In the rows, 128 means zero.
Rotation paths and how fast each direction turns (degrees a step)
Each turn is a multiple of 5 degrees from 10 to 175, or 0.
Each row of a path follows its step; steps can be skipped.
Path 1:
step 0: [129 130 115 116 133 128 136 116 137 113 133 125 137 134 138 133 129 118
 134 124 144 113 125 120 140 134 127 127 129 121 129 119 120 133 137 128
 133 131 119 138 136 126 148 128 136 125 136 139 127 115 118 136 134 125
 133 146 123 139 123 120 122 134 126 133 133 124 126 136 123 131 131]
step 1: [117 130 143 137 132 122 118 115 136 127 127 142 126 124 127 129 132 113
 126 133 142 129 138 133 138 132 125 136 127 124 123 124 115 131 133 132
 135 137 134 137 135 138 129 137 140 116 124 138 137 130 126 114 131 133
 122 140 134 133 144 115 133 124 127 121 135 128 129 109 130 135 129]
step 4: [130 144 122 118 118 138 142 123 125 138 135 136 130 119 126 133 131 120
 127 125 116 133 122 122 136 138 138 123 134 126 127 126 142 132 124 129
 119 117 133 129 125 111 129 132 125 135 131 140 129 132 132 132 120 141
 134 130 124 141 128 135 126 141 110 114 122 141 137 120 136 121 130]
step 6: [108 129 135 137 119 124 127 118 133 127 124 129 129 116 133 127 130 137
 133 135 135 147 129 126 132 113 123 114 122 135 141 129 126 128 114 115
 133 132 134 139 135 138 126 121 121 140 120 122 138 127 121 134 125 123
 133 122 137 111 128 131 122 121 134 133 132 123 122 122 124 139 114]
step 14: [137 117 124 125 141 138 126 124 134 122 112 127 120 110 126 121 115 134
 141 134 129 131 113 138 145 120 132 133 132 140 131 128 131 122 125 116
 123 128 124 138 125 131 118 137 132 119 120 116 122 124 130 133 132 147
 135 128 122 120 118 137 135 124 135 130 134 125 126 130 132 131 133]
step 17: [122 117 131 119 119 125 128 114 122 131 116 120 133 139 117 132 124 130
 117 114 138 136 125 121 132 128 119 120 128 125 128 113 133 129 108 147
 135 133 131 139 128 132 130 120 128 124 133 135 135 128 125 137 114 123
 114 134 119 130 125 120 132 117 128 125 137 112 128 131 128 134 133]
step 29: [134 117 125 122 117 137 128 124 129 128 119 121 124 115 128 123 136 136
 119 134 116 120 118 119 135 134 125 138 120 121 128 131 132 126 127 140
 121 128 133 115 134 141 123 126 118 116 137 152 110 130 128 126 130 127
 120 121 139 119 117 141 131 128 131 131 138 137 134 124 119 122 128]
Speeds:
[132 128 129 128 128 125 128 130 127 128 125 133 128 127 127 130 126 129
 130 130 128 126 126 127 127 129 126 127 124 125 130 133 131 127 128 127
 129 128 126 129 126 126 128 128 124 128 130 128 126 130 129 128 126 125
 130 126 131 125 129 127 123 126 128 129 130 129 130 127 129 126 126]
20
[130 128 125 133 131 127 129 127 131 129 125 128 131 129 132 130 128 128
 130 129 131 128 129 129 128 129 126 129 126 128 130 128 128 127 127 125
 129 128 126 130 127 131 126 132 128 128 122 130 128 124 127 126 129 128
 132 130 129 128 128 126 129 131 129 127 126 127 127 128 124 128 127]
55
[129 129 130 126 126 127 126 129 128 131 130 127 128 128 126 128 130 128
 128 128 128 129 127 127 124 133 128 132 131 124 130 128 129 130 129 125
 128 127 132 129 128 130 127 129 128 129 128 129 128 126 129 125 126 131
 131 126 129 129 131 126 130 127 129 131 131 132 128 131 127 124 127]
130
[131 130 126 126 128 127 127 128 124 129 127 128 128 131 130 122 127 129
 127 126 125 129 128 130 127 127 130 131 126 127 130 127 130 126 131 125
 126 129 128 129 124 130 129 128 126 128 129 124 130 127 128 128 132 130
 131 128 127 131 128 129 129 128 126 126 127 125 131 125 131 127 127]
65
[132 129 127 127 127 130 129 125 128 129 130 129 128 129 134 131 126 131
 128 129 129 129 123 130 127 126 129 129 127 126 128 129 129 129 126 127
 128 128 128 124 131 130 129 128 131 128 129 127 128 126 131 125 125 130
 127 128 127 128 126 134 127 127 129 131 128 127 127 129 127 131 126]
95
[130 130 129 131 128 129 127 129 126 124 124 127 127 131 128 128 129 126
 130 131 128 128 127 126 127 129 130 128 131 128 131 129 126 129 133 132
 124 130 128 124 129 129 132 129 127 126 128 129 131 126 126 125 129 129
 126 131 129 128 127 126 125 127 130 129 126 129 127 127 129 128 130]
35
Path 2:
step 0: [126 128 130 134 124 129 128 143 131 126 136 141 130 117 127 138 118 117
 131 131 117 137 136 136 128 144 142 122 135 132 118 127 138 124 131 131
 134 111 118 125 132 136 130 131 127 122 136 133 146 125 128 144 131 113
 121 121 134 127 135 126 124 126 114 128 129 144 124 128 116 123 123]
step 7: [129 123 129 133 132 125 124 137 128 126 137 127 141 124 120 118 132 125
 134 133 124 131 129 135 131 124 138 119 111 130 123 118 149 131 123 128
 122 138 127 135 125 127 136 140 131 117 139 125 150 135 123 143 120 120
 133 126 126 133 121 119 111 126 117 135 120 128 138 144 127 121 123]
step 9: [122 133 128 125 128 123 122 125 124 134 130 132 129 106 122 143 126 129
 133 137 122 126 123 129 128 150 125 124 135 126 113 128 129 122 120 115
 131 137 138 133 139 135 123 132 123 142 130 135 131 134 130 121 136 119
 136 118 128 129 124 114 142 123 132 128 148 135 122 127 126 127 111]
step 13: [130 130 124 140 124 120 131 122 139 139 129 144 136 132 132 132 135 122
 135 116 130 132 133 131 122 129 124 123 131 134 125 118 124 120 124 131
 123 137 137 132 119 137 133 139 143 131 130 138 144 122 129 121 142 130
 128 129 133 140 129 116 131 110 123 138 120 144 118 140 131 139 121]
step 14: [138 137 121 128 124 135 118 135 146 135 135 134 139 122 125 114 132 143
 134 141 133 130 138 133 132 125 128 125 126 142 138 123 128 130 110 119
 126 133 140 121 125 128 130 135 138 122 128 122 140 134 122 123 127 132
 132 117 121 128 142 124 123 116 115 124 135 129 126 135 144 125 121]
step 20: [130 134 114 134 124 126 114 129 120 126 122 138 136 119 126 110 136 118
 130 122 135 125 133 132 117 135 119 135 121 128 132 113 133 120 131 124
 125 135 136 124 136 126 122 125 130 139 126 131 139 130 115 118 126 133
 145 124 136 140 128 127 125 120 121 142 134 139 127 129 107 131 124]
step 22: [140 125 138 127 135 127 122 137 134 143 129 133 136 133 123 118 127 144
 129 138 125 129 135 116 134 131 133 131 128 136 132 118 114 129 123 119
 126 131 132 130 132 135 135 137 128 124 142 119 136 130 129 128 126 121
 114 128 121 120 124 121 125 127 118 133 142 144 125 127 138 148 110]
Speeds:
[128 127 129 130 131 130 127 131 127 128 130 131 127 130 128 127 129 126
 128 126 127 129 128 128 130 131 126 128 129 122 126 133 125 130 129 129
 129 128 126 131 128 125 123 127 127 125 128 130 127 130 125 125 128 127
 131 128 131 130 129 129 127 127 126 132 132 129 127 126 129 127 127]
40
[128 132 127 129 129 129 127 124 125 132 129 130 131 127 125 128 129 133
 128 129 130 132 127 128 132 128 128 126 130 129 127 130 128 128 129 127
 131 129 127 126 125 127 127 129 129 130 129 133 128 129 127 126 129 126
 128 132 127 126 128 131 129 128 131 125 125 129 127 128 127 130 127]
90
[131 126 131 130 132 127 127 127 129 131 131 127 129 127 128 128 130 126
 125 131 131 126 127 127 130 129 127 133 128 128 128 132 128 127 132 129
 129 131 129 129 129 128 131 127 128 129 125 127 126 128 131 130 129 130
 125 128 127 127 129 127 130 130 131 127 131 126 126 125 131 128 124]
110
Path 3:
step 0: [119 129 142 125 128 121 132 126 124 125 121 131 118 146 121 133 138 129
 110 125 123 118 117 132 130 135 135 142 119 137 132 128 125 118 124 130
 119 108 131 138 134 138 128 119 114 131 140 129 130 121 128 135 127 123
 118 119 124 138 126 138 136 120 141 141 133 131 115 137 126 120 132]
step 12: [125 137 133 137 124 146 125 138 128 122 126 144 118 136 138 124 116 131
 115 126 128 118 122 132 131 131 136 134 133 133 131 134 132 118 122 127
 109 124 133 128 121 123 130 123 135 127 130 112 130 122 130 146 129 122
 118 110 126 113 116 134 123 118 138 136 130 120 114 128 118 131 132]
step 21: [130 133 128 127 134 136 118 120 124 121 146 130  99 130 126 136 123 138
 115 124 120 130 119 137 133 131 137 121 134 140 116 135 130 123 124 126
 119 137 129 120 126 132 130 130 127 133 141 136 140 117 123 132 134 135
 120 123 135 124 117 131 126 146 141 137 130 128 111 127 128 128 132]
step 22: [126 124 132 129 128 126 122 115 123 133 145 130 112 123 129 120 118 145
 114 108 127 124 120 133 143 135 135 125 132 127 116 129 129 120 132 127
 115 129 133 134 116 144 129 128 119 124 123 134 135 134 142 118 137 138
 129 134 134 114 120 119 126 123 124 133 124 127 125 132 121 130 139]
step 23: [130 128 144 129 124 115 130 118 131 130 144 125 111 131 120 113 119 139
 123 116 126 130 110 132 117 131 130 127 133 117 136 131 127 129 138 130
 117 122 123 135 130 128 127 137 119 133 129 135 131 138 141 127 135 121
 136 122 134 117 114 130 132 129 123 137 133 129 111 119 125 119 113]
step 25: [116 139 140 133 128 133 124 123 124 118 130 132 114 128 124 129 131 144
 118 135 131 134 122 123 125 133 151 134 129 135 138 144 115 124 133 137
 124 120 128 136 129 135 133 127 135 134 130 124 129 129 136 136 131 124
 115 125 125 130 130 127 128 130 145 138 137 121 104 120 118 135 136]
step 28: [125 127 128 139 115 130 119 124 133 126 123 133 122 127 127 135 126 145
 129 114 118 128 116 131 132 133 139 127 119 127 123 113 129 118 121 130
 115 134 127 134 129 125 138 137 112 113 143 113 117 138 121 140 137 123
 125 126 142 128 110 132 137 139 137 134 130 128 125 126 131 135 134]
Speeds:
[128 126 126 125 131 126 127 127 126 128 123 130 126 127 125 126 127 128
 125 127 125 130 127 131 129 126 128 128 130 131 127 127 127 128 123 132
 130 129 128 129 126 129 129 126 130 131 128 127 131 127 129 127 129 129
 125 129 123 130 129 127 127 127 129 127 130 123 128 130 128 125 129]
85
[126 127 128 129 124 130 127 131 131 131 123 128 127 128 128 129 126 128
 126 128 127 121 126 128 130 128 131 132 129 130 132 130 128 131 131 130
 129 131 126 127 129 127 129 128 127 127 127 128 127 128 133 128 131 129
 129 130 128 128 129 129 128 128 130 128 128 126 127 128 129 130 125]
25
[131 130 128 127 130 127 126 126 129 128 127 128 128 130 130 128 126 130
 128 129 124 130 128 126 129 129 127 128 128 128 132 125 124 126 130 132
 129 130 129 130 126 128 126 128 129 126 126 130 126 134 127 130 129 128
 132 132 127 127 129 126 127 127 128 127 131 128 127 127 128 130 132]
120
[129 125 133 129 128 128 129 127 130 132 129 129 128 125 128 124 128 133
 126 128 128 124 129 128 126 127 125 126 126 126 128 127 130 130 126 130
 128 127 125 127 129 130 125 131 127 129 129 131 126 130 125 128 129 128
 128 128 128 128 130 128 127 130 125 127 129 124 131 130 126 129 127]
85
[130 131 126 127 127 127 126 129 126 129 127 131 125 128 128 127 129 128
 131 125 129 127 128 131 129 128 126 130 127 130 127 126 127 126 130 126
 125 130 126 130 127 127 127 125 128 130 129 130 126 127 127 127 127 129
 129 124 128 126 126 127 124 132 126 126 126 126 127 130 130 135 127]
45
Path 4:
step 4: [132 139 127 128 130 109 105 128 131 113 133 126 130 128 132 126 126 128
 148 137 124 125 131 128 130 117 129 120 138 134 131 129 131 121 124 143
 120 132 118 140 128 138 132 131 130 128 144 131 132 126 133 130 110 127
 117 122 126 119 123 130 128 132 122 124 127 132 131 140 140 108 130]
step 9: [134 143 123 127 125 114 109 129 136 132 143 124 133 127 133 138 129 132
 129 128 126 130 117 135 131 134 121 116 124 134 124 133 131 133 125 127
 134 135 124 130 124 131 131 131 137 146 127 116 127 131 143 131 101 122
 133 115 123 135 138 127 116 138 133 132 132 136 123 125 123 119 115]
step 14: [116 117 131 136 122 116 123 130 141 121 127 130 127 137 133 121 129 125
 113 118 130 117 134 126 123 129 127 111 130 133 125 138 134 142 110 127
 128 114 126 128 133 134 122 132 137 130 128 127 124 124 135 127 114 124
 141 111 124 123 130 125 114 131 135 136 122 120 132 134 132 105 120]
step 16: [139 136 116 132 141 109 128 123 124 111 133 115 137 121 135 119 125 129
 116 128 127 133 145 138 132 121 133 117 144 126 132 128 126 133 128 138
 120 136 129 133 133 129 130 119 138 116 128 119 122 132 131 129 124 136
 127 116 120 117 130 118 139 123 124 111 131 121 131 128 122 118 128]
step 18: [126 120 133 130 133 115 124 128 119 126 122 107 138 117 125 128 133 133
 120 120 128 120 134 133 129 125 123 115 132 125 117 124 126 130 125 120
 129 120 130 128 132 135 126 120 136 131 132 141 122 128 121 116 133 109
 123 126 137 112 140 130 115 117 124 145 112 121 133 141 124 127 116]
step 24: [123 140 133 123 132 117 131 129 130 130 126 113 127 121 136 124 114 126
 119 128 122 127 132 133 134 133 126 120 142 134 111 132 132 133 127 125
 114 140 116 130 120 140 137 122 141 128 128 126 126 147 128 134 137 126
 144 135 129 115 146 131 122 116 130 130 128 125 130 138 120 114 118]
step 28: [142 128 123 124 134 132 124 127 121 129 122 120 143 121 115 125 120 129
 121 132 114 133 132 139 131 138 122 106 144 131 129 134 121 150 118 125
 131 143 126 131 130 120 136 124 127 117 116 130 123 139 125 136 128 126
 131 114 125 135 144 129 123 126 120 132 126 121 132 124 116 132 130]
Speeds:
[127 133 124 126 128 125 130 127 129 132 129 127 130 128 130 129 127 128
 125 129 128 131 128 130 129 127 127 127 127 131 126 127 129 129 129 131
 127 129 128 132 131 125 129 130 129 127 127 130 129 130 126 129 130 131
 128 127 127 131 131 128 128 130 131 129 131 132 126 129 127 129 130]
95
[132 126 126 128 127 131 130 126 129 129 127 130 128 129 131 126 127 128
 130 131 128 128 127 128 133 127 128 127 130 130 126 126 126 130 128 127
 125 131 129 127 125 131 131 125 127 124 133 124 127 125 131 129 130 131
 128 127 125 127 130 127 130 127 127 127 127 130 129 130 128 129 129]
85
[127 125 129 128 126 125 128 126 126 128 129 131 130 129 125 130 129 129
 130 130 124 129 127 129 131 126 126 133 129 128 130 127 130 129 127 127
 127 127 129 131 129 126 126 127 130 128 130 126 126 129 127 127 122 128
 128 129 128 128 130 125 128 130 128 121 128 128 126 127 128 125 130]
65
[128 125 128 129 131 128 126 127 127 127 131 126 126 128 128 128 128 125
 124 126 126 128 125 129 128 131 128 129 129 125 127 128 130 129 129 130
 128 130 131 127 126 129 130 134 132 128 129 126 129 129 131 129 131 128
 127 128 128 127 132 127 124 128 128 126 124 128 125 127 127 132 128]
170
